Each row is where one point has got to under a steady rotation. How many ticks took it there?
The counts run from 0 to 642.
[118 117 113 138 131 121 136 162 160 101 139 102 142  88 163 133  87 158
 108 113 100 144 122 119 120 123 188 220 136 103 113  76 138 156 118  94
 117 128 155 124 113 147 181  99 140 111 140 123 144 158 163 155 114 112
 149]  237
[103 121 119 142 129  80 116 183 174 131 148 140  96  94 150 145 108 131
 129 166  69 107 111 188 120 160 156 157 105  97 124 117 154 125 152 107
 123 140 148 122 121 125 143 106 102  96 152 119 149 106 208 140 126 135
 100]  511
[ 95 106 104 174 110 145 108 110 200  83 165 146 144 141 155 113 162 119
 106 109  93 166 122 163 163 134 168 158 152  92 120 125 118 115 130  91
 139 179 146 129 138 100 164 150 106 136 122 117 112 130 121  80 106 158
  95]  436
[151  91 142 145 118 125 147 167 168  72 133 123  72  96 174  98 132  89
 145 189 131 101 119 124 124 144 130 165 140 155 174  83 139 103 133 148
 159  88 139 101 117 112 113 124 171 155 111 124 149 137 146 191 129  73
 104]  346
[154  83 140 142 111 146 159 161 136  62 143 132  84 119 160  89 154  86
 129 183 136  92 137 117 134 153 120 137 136 144 165  88 135 116  95 151
 164 107 147  93 126 105 111 125 177 164 115 113 151 140 136 181 125  86
 101]  354
[124 124 130 132 132 117 124 171 167 120 153  97 130 104 168 124  79 157
 146 116  91 120 131 122 118 127 175 213 145 111  94  67 147 156 137  96
 106 127 142 106 111 159 187 125 133 109 136 124 136 142 157 144 129 104
 148]  608
[124 131 113 162  99 117 154 173 111  75 173 152 123 169 122 119 220 108
 101 126 124 109 117 162 111 130 144  97 145 115 151 125  80 143  68 136
 145 152 114 143 133 136 115 131 134 181 136 123 118 112 141 146 142 108
 107]  459
[109 129 103 142 125 113 180 188  87 121 149 149 100 107 128 110 151  90
  80 192 121  96  96 137 110 174 150 143 143  99 143 117 133  93  56 148
 117 137 163 137 147 132 108 114 124 142 161 103 139 130 174 151 131 135
 141]  535
[117 134  98 105 154 129 149 101 127 168 137 123 161 117 133 122 113 159
 106 102 101 131 166  98 131  92 198 162 154 102 114 106 174 134 117  74
  92 175 146 120 115 141 154 168 161 109 159  97 125 181 132  92 118 160
 166]  601
[121 164 120 128 125 102 158 178 108 163 150 134 104 134  92 122 175 128
 106 161 102  70 108 156 126 144 153  67 127 109 129 139 138 123 112 120
 122 158 124 147 126 151 102 149 134 130 209  78 124 124 184 121 119 160
 126]  501
[131 132 124 138 118  84 125 174 166 117 160 147 127 101 157 146 154 169
 128 147  68  98 122 201 104 148 127 121  83 109 118 143 145 135 164  87
 103 136  99 145 120 135 141 133 104 108 155 110 157  88 195 130 130 122
  96]  494
[138 129 123 128 134 114 152 194 143 111 165  81 115 108 163 132 112 139
 125 131 129 122 113 118 121 129 191 194 154 131 113  81 134 149 108 102
 111 114 171 106 100 179 161 105 159 112 133 116 133 143 154 181 129  80
 152]  616
[133 124 134 160  95 106 146 168 122  82 171 139 133 151 133 124 210 109
 102 137 121 109 110 173 111 142 132 121 146 145 157 124  74 150  56 141
 159 143 126 158 139 145 128 134 125 169 137 104 108 110 139 161 134 101
 108]  455
[105  86 120 144 134 150 131 116 190  84 121 140 117  82 193 129 113 109
 132 165 109 136 117 124 167 131 137 163 136 134 145  83 156  99 146  98
 150 108 142  98 130  74 149 141 145 139  95 129 144 152 137 145 129 126
  82]  347
[135 114 131 124 123 156 164 141 125 114 135 144  76 133 127 105 163  97
 135 193 144  91 148 100 171 116 142 100 186 135 148  86 137 124 130 128
 146 144 160 104 123 120  95 175 183 136 148  78  98 163 125 141 108 156
 140]  332
[122  95 105 127 125 171 154  42 130  98 118 156 139 132 139 113 164  98
 118 154 111 125 163 105 163  98 124 116 130 115 161 112 151  86  94 106
 131 141 124 113 139  54 116 169 154 160 112 118 130 150  72 116 124 126
  99]  365
[114 114 102 133 140 116 126 108 167 153 135 108 163 104 152 148  77 169
 124  99  79 146 144 113 126 101 191 195 163  89  92  90 168 139 147  73
  88 143 137 102 114 142 175 161 125  88 129 114 142 166 156 114 119 142
 145]  225
[100 108  82 169 118  95 139 113 144 105 143 143 152  79 155 137 111 122
  71 152  82 143 117 153 122 131 130 203  79  71 152 125 151  97 107 121
  95  98 112 134 145  78 144  89 106 128 128 151 163 138 154 129 138 101
  93]  174
[147 143 133 145 108  72 131 185 153 107 164 128 123 131 144 145 175 145
 119 146  81  85 117 199  90 135 132 111  91 127 135 128 117 162 117 115
 115 115  92 159 129 147 141 111 114 123 150 110 150  83 180 166 145  99
 102]  481
[163 145 107 115 140  86 166 164 129 157 135 114 104 120 130 120 121 141
 131 130  91  86 134 140  82 142 178 171 130 129 109 109 157 126 107 113
  75 134 129 113 122 192 162 126 140 123 171 108 153 129 184 176 123  81
 147]  215
[101 124 108 137 128 111 186 182  95 136 144 155  93 112 101 109 150  80
  81 197 122 106 100 142 117 159 157 112 141  90 134 121 111  98  79 148
 147 156 160 139 144 141 108 131 155 141 169 105 124 128 175 142 140 155
 139]  151
[101 103 113 170  97 156 128 102 154  83 158 161 136 154 150 110 156 117
 102 111 128 156 125 141 177 130 172 118 172 102 134 126 114 107  97  96
 150 192 157 129 143  99 147 189 125 156 142 115 100 151  97  85 121 172
 119]  57
[114 128  93 115 135 113 155  75  95 172 128 127 172 116 116 134 137 153
  96 107  76 119 172 106 113  99 172 140 118  81 126 123 164 125  92  97
  88 142 111 141 139 126 123 151 140 125 158 106 134 160 120 106 107 134
 159]  580
[ 98 122  88 134 143 128 175 132  66 136 128 155 137 106 106 107 163  84
  61 173 107 126 127 138 100 125 160 133 140  79 143 127 135  92  48 142
 108 138 151 134 143 112 103 123 136 166 151 117 125 163 140 119 139 146
 145]  547
[ 80 118  76 150 117 114 131 113 149 116 132 151 166  74 139 122 118 129
  71 151  91 160 116 154 120 134 157 174 107  72 140 130 140  84 107 106
  96 118 135 132 153  71 130 110 103 150 119 126 154 147 161  97 130 152
  97]  166
[186  99 130 122 123 104 136 121 155  97 158 130 111 145 156 103 168 107
 156 120  98  73 149 154 118 163 123 118 124 169 152 107 143 124 117 141
 130 128  99 119 110 143 159 148 132 164 130 100 157  95 142 200 114  64
  78]  388
[132 130 100 123 126 109 179 110  66 146 150 125 165 118 104 122 170 119
  86 121 100 114 153 119 106  90 161 122 131  84 148 130 145 118  44 115
  82 144 102 134 152 139 103 136 151 172 156 112 142 167 126 125 136 121
 154]  568
[144 161 115 149  89  94 147 172 107 110 164 153 131 162 107 124 210 117
 119 147 114  74 128 176  98 139 120  68 100 120 156 141 118 154  87 128
 125 140  95 157 141 156 111 123 127 182 149 109 126  98 167 158 143 121
 111]  476
[ 60 117  68 146 126 148 154  97 103 134 118 157 152  95 118 111 128 110
  65 151  95 156 131 134 132 115 159 134 131  60 140 138 142  91  76 113
 104 150 141 147 166  86 119 123 128 147 131 133 132 166 143  90 128 169
 137]  542
[149  97 107 139 129 128 135  41 173 132 139 133 145 139 150 108 139 148
 160  98  90 127 170 136 175 126 154 119 133 129 119 124 175 115 149  95
 123 173 104 114 134  99 151 190 133 126 160 111 135 141 107 107 108 150
  92]  23
[149  97 109 130 124 127 134  33 141 133 134 137 163 143 138 107 156 115
 145 123  82 113 179 131 161 107 129 111 146 127 136 131 161 105 114 101
 111 164  98 118 131  93 130 211 133 150 136 107 150 149  88 114 111 132
  98]  386
[135 117 101 125 137 122 164 149  67 131 153 128 121 111 106 112 166  97
  78 162 109 105 125 126  95 129 136 126 116 102 162 125 121 110  32 160
 102 121 116 142 150 133 111 100 148 165 149 119 145 151 150 144 116  91
 142]  556
[185 134 143 117 119 109 148 169 146  99 147 124 132 114 142 155 164 135
 155 157 115  71 141 123 112  88 143 119 107 156 131  92 148 167 152 125
 114  81  99 115 122 160 120 121 183 158 131 140 146 131 150 170 140  68
 143]  291
[126 118  91 142 136 102 141 114 138 129 138 136 155  78 141 135 114 149
  98 128  78 130 130 136  88 120 147 187  69  91 123 113 167 124 107 102
  80  96  91 123 124 104 145  98 118 128 135 156 170 146 164 159 149  75
 108]  566
[ 90 109 107 171 105 152 121 117 161  85 160 162 163 164 146 120 180 122
  86 117 122 162 123 149 154 118 156 124 161 102 130 135  82 109  96  90
 146 182 146 145 134  85 137 163 121 148 141 121 100 149 117  74 111 168
 104]  445
[149  93 133 139 116 133 159 165 147  59 123 122  85 115 173 101 118  81
 126 175 117 102 113 125 131 151 123 132 151 159 158  84 141 106 108 139
 155  94 146  94 112 102 113 120 161 156 125 113 150 130 131 196 132  93
  99]  350
[117 119 134 152 116 125 149 133 137 112 162 137 115 180 129  92 182  97
 113 119 120 130 127 146 154 152 166  93 180 133 131 122 104 120  95 131
 158 202 170 134 126 146 135 183 137 153 158 102  84 130 124 131 107 147
 132]  429
[137  96 117 144 119 135 117  85 213 111 147 128 135 127 167 112 115 145
 162 102  80 132 136 155 160 164 156 162 147 136  99  97 154 114 157  91
 130 165 146 100 112 125 178 168 102 120 151 121 140 117 134 128  94 133
  79]  35
[175 105 132 138 116 106 140 147 175 106 159 117  76 156 155  83 155 115
 170 117 108  83 139 139 142 178 152 126 153 167 116 119 125 131 111 138
 138 157 131 110 102 155 164 155 116 145 155  91 137 102 142 186 101  94
  87]  409
[132 120 129 162 106 109 130 185 123  73 179 140 124 158 153 105 187 114
 113 139 126 135  97 166 114 155 144 118 135 136 143 113  79 141  69 149
 155 144 140 137 132 151 146 119 124 186 132 113 114 106 150 163 129  86
 116]  451
[165  82 110 125 116 111 108  75 195 108 149 140 131 120 169 131 132 147
 168 103  73 108 163 160 134 132 136 156 100 139 135 126 163 117 144  97
 117 132  88 107 105 100 169 157 114 150 133 132 153 107 128 161 129  93
  55]  389
[107 124  94 118 134 115 170  72  93 168 130 146 169 113  99 125 153 118
  80 136  86 115 158 116 107  94 139 136 119  69 145 133 163 102  65 121
  85 143  98 134 157 110 112 144 126 146 158 123 146 164 132 102 118 135
 145]  188
[ 85 124  68 134 121 123 157  72 109 137 132 151 159  98 124 117 146 129
  72 141  86 141 137 136 125 107 146 146 120  48 147 142 153  94  90 115
  93 140 121 152 145  77 122 121 129 141 141 119 138 168 134 102 130 158
 120]  175
[129 152 112 157 104  91 107 143 184 118 148 144 159 114 129 156 144 166
 125 133  58 105 121 198 114 117 147 124  76 101 126 141 143 153 167  86
 100 134  90 156 130 115 134 138  95 117 150 123 131 103 186 124 133 132
  88]  486
[183 116 134 120 121 120 158  85 108 112 148 138 106 149 122  88 179  91
 141 128 111  68 165 140 115 144 137  87 130 142 144 110 129 116  77 163
 131 139 102 122 139 132 128 173 158 172 155  91 135 122 116 174 123  83
  90]  383
[128 124 117 132 126 135 121 117 157  98 142 129 189 100 155 174 134 177
 118 139  98 118 144 125 135  46 152 152  90 128 154  97 149 158 172  77
 108  89  90 111 125  84 128 147 158 124 103 151 127 160 128 121 126 102
 147]  284
[120 125  93 128 132 102 138  65 144 150 123 121 171  91 134 140 114 170
 124 109  72 136 142 134 108  96 154 179  96  91 113 122 173 121 115  89
  58 121  98 134 123 114 161 135 111 123 142 132 163 160 152 129 124 113
 138]  575
[171 128  98 114 126 102 177 117  69 145 154 128 140 130  99 115 167 135
  94 123  88  75 146 120  80 130 153 124 140 128 133 110 135 127  58 135
  85 132 101 132 150 174 128 139 160 154 168 100 153 146 146 167 118 104
 151]  577
[114  97 134 179 105 137 112 151 203  72 174 138 139 126 196 126 144 124
 128 104 110 163 108 174 134 156 150 162 127 124 141 104 114 136 123 116
 153 153 134 133 115 108 173 127 110 151 100 141 113 104 147 150 120  97
  81]  64
[114 110  95 145 133  90 159 152 130  96 147 136 137  79 148 134 113 124
  90 159  95 137 110 162  97 140 144 181  86  99 138 122 148 113  76 128
  86  80 130 134 128 101 143  77 122 141 124 133 164 131 157 175 130  68
 109]  553
[103 144  99 145 113  97 139  98 155 138 136 167 167 130 111 149 171 146
 118 133  72 122 148 178 152  88 131  83 104  99 138 163 145 125 148  92
 107 153 102 167 116 105 122 166 114 120 169 118 126 121 164  69 119 164
 101]  487
[157 154 124 117 137 108 161 181 125 139 149  88 116 122 147 118 100 146
 132 136 111 105 137 127  92 125 190 181 148 121 104  90 143 159  96 110
 105 130 150 106 115 188 154 129 155 127 170 102 141 140 173 176 126  98
 166]  603
[113 108 131 155 116 158 137  95 162 103 150 151 134 161 151  95 166 114
 120 115 112 148 135 136 172 136 165 115 185 111 139 125 121  99  98  99
 161 208 157 128 126  99 146 185 125 143 141 106 107 140 118  97 108 168
 110]  53
[ 63 149  95 150 117 115 149 140 153 147 131 156 136 110 125 121 134 140
 106 160  83 132 119 166 150 126 157 111 129  82 117 136 136  98 142  86
 124 165 156 146 144  99 125 157 109 115 176 105 121 152 162  67 123 201
 123]  137
[130 117 137 148 113 115 146 154 149 106 158 137 103 178 146  87 173 106
 130 125 118 108 135 136 150 144 150 103 198 131 114 109 116 133  81 150
 157 196 168 129 115 140 142 180 141 156 169  91  95 131 129 138 119 138
 125]  425
[120 107 130 144 141 126 136 181 162  79 164 109 148 109 178 140 113 161
 113 139 118 155  92 122 111 112 176 208 141 119 122  59 110 149 126 106
 132 101 156 110 110 135 150 104 150 120 103 135 146 153 144 159 125  97
 139]  629
[133 146 121 150  96  93 118 169 179  89 167 140 145 123 148 141 171 148
 130 136  78  97 112 199 115 119 128 123  74 121 143 124 113 158 123 107
 127 115  90 164 131 130 141  95 113 141 146 133 137  89 169 150 141  89
  86]  477
[ 70 140 101 150 113 113 131 138 155 141 134 137 131 102 159 136 108 133
 113 161  79 148 118 165 152 119 158 156 104  58 113 137 169 107 152  92
 108 155 134 134 133 114 151 123 115 114 157 123 141 143 184  75 122 168
 112]  516
[157 106 105 126 113 136 151  56 133 134 129 153 120 161 119  82 183 114
 151 119 111  94 172 137 151 123 144  75 145 136 145 129 140 116  93 120
 123 187 107 109 113 125 135 189 157 163 163  97 117 124 118 128 106 138
 100]  395
[148 109 113 114 111 123 138  41 149 134 132 149 130 146 140 108 162 118
 161 121 102  92 186 115 157 101 147  92 145 148 138 124 167  96 121 101
 110 171 109 103 121 103 122 203 158 157 155  97 142 138 106 127  93 144
  98]  15
[117 140 102 152  92 112 122 103 156 117 164 148 182 159 126 162 195 154
 120 119  86 125 142 164 139  79 132 100  99  97 157 157 134 143 125  83
 111 169 102 160 133 107 135 160 113 139 135 117 122 138 136  67 136 150
  99]  99
[147 119 145 122 115 127 135 181 180 107 129 106  85 104 171 143 120 142
 155 180 103  93 132 129 152 126 143 151 134 147 116  67 160 143 197 107
 143  90 136  98 106 139 136 129 156 118 133 104 146 138 177 163 127 108
 105]  321
[128 121 116 131 130 130 133  66 147 145 138 144 117 160 141  99 158 114
 149 104 107 122 166 128 164 128 162  97 175 139 119 129 140 104 110 110
 128 202 137 108 123 120 142 204 139 151 169 102 114 141 115 111 105 152
 102]  32
[135 102 115 146 114 123 103 104 217 104 155 132 118 129 174 106 117 142
 145 100  98 135 131 164 154 159 156 156 138 140 102 105 154 113 158  93
 134 175 152 107 112 120 184 166 118 122 132 117 138  97 152 121 109 135
  81]  39
[164 116 138 123 114 128 140 117 148 138 145 142 105 174 112  81 183 109
 146 118 108  79 149 139 134 155 146  93 160 149 118 113 143 128  96 125
 135 188 123 111 126 159 144 184 157 160 178  86 114 109 133 159 106 117
 104]  404
[ 64 111  81 158 116 142 146 116 123 124 133 159 148  98 117 115 130 120
  75 171  82 167 105 152 144 120 149 145 106  63 136 128 131  84 104 118
 109 135 148 137 147  84 121 119 107 139 139 122 125 154 141  80 135 184
 116]  158
[119 138 118 153 103 126 122  96 143 117 164 163 186 145 124 140 210 146
 112 120  94 124 156 168 138  71 142  80 111  97 147 157 118 136 106 107
 110 151  91 166 150 105 120 176 127 152 149 131  95 121 125  78 132 148
 103]  95
[130 102 108 145 111 141 141  76 165 122 139 147 105 154 156  95 145 132
 143 100 103 138 159 131 184 136 160 113 161 133 111 119 142 106 122 107
 127 206 140 116 129 116 145 210 130 147 174  92 102 144 119 102  97 160
 113]  36
[182  77 131 132 110 135 143 118 129  85 152 130  96 120 142  96 169  88
 140 148 121  86 152 136 126 139  99 123 118 160 169 106 138 114  96 151
 135 110  96 116 130 118 128 138 146 169 115 122 139 109 122 202 122  59
  82]  371
[143 150 115 107 141 101 183 131  78 174 139 124 124 135 107 112 142 131
 110 124 102  87 150 117 111 120 182 130 166 105 102 102 161 118  68 128
  90 171 152 121 135 192 122 145 158 141 173  91 128 157 138 121 121 130
 176]  214
[135 117 144 144 138 127 145 201 139  91 153 107 124 124 173 134 117 134
 108 144 126 141 121 103 114 127 182 212 149 126 125  66 115 141 104 120
 135 113 165 115 118 143 147  93 148 128 111 136 123 152 159 172 122  94
 130]  249
[107 110 109 144 131 134 131 156 179  79 151 110 172 105 168 148 116 146
  93 125 108 154 114 119 113  98 165 213 144  92 130  60 127 154 127  82
 122  98 150 117 116 121 164 110 155 126 103 149 143 162 151 143 130  87
 138]  254
[100 105 113 181 102 125  98 118 199  78 167 138 168 139 179 132 170 131
 118 111 101 182 123 177 147 130 145 159 122 107 150 123 109 136 114  94
 134 153 118 144 128  88 156 130 119 138 113 143 112 123 137 103 129 119
  90]  73
[ 69 107  86 152 117 132 145 112 131 122 128 150 154  87 134 128 126 116
  57 161  87 166 113 152 138 115 143 162 103  62 137 126 148  86 113 103
 102 142 132 146 149  57 120 120 117 132 143 134 138 158 146  85 135 156
 114]  162
[119 125  90 149 111  98 168 172  69 115 144 153 111 103 111 100 157  97
  69 167 120 110 107 149 104 126 141 125 129  95 148 125 113 103  35 146
 114 128 129 145 144 129  99 108 150 157 147  94 140 144 155 156 136 123
 138]  168
[128  79 114 129 127 157 150  62 127  94 136 147 139 133 144 102 163  78
 112 154 117 122 158 100 155 105 115 114 147 128 171 104 135  79  87 127
 130 144 124 109 138  60  93 158 177 167 124 106 121 156 101 119 117 143
 109]  361
[121 141  91 120 131 109 176 110  68 163 135 120 141 118  90 115 168 123
  99 141 100  83 150 127  97 110 172 124 121  92 139 123 152 129  69 138
  81 137 111 140 157 160 131 146 149 143 169  93 143 155 137 138 128 134
 156]  197
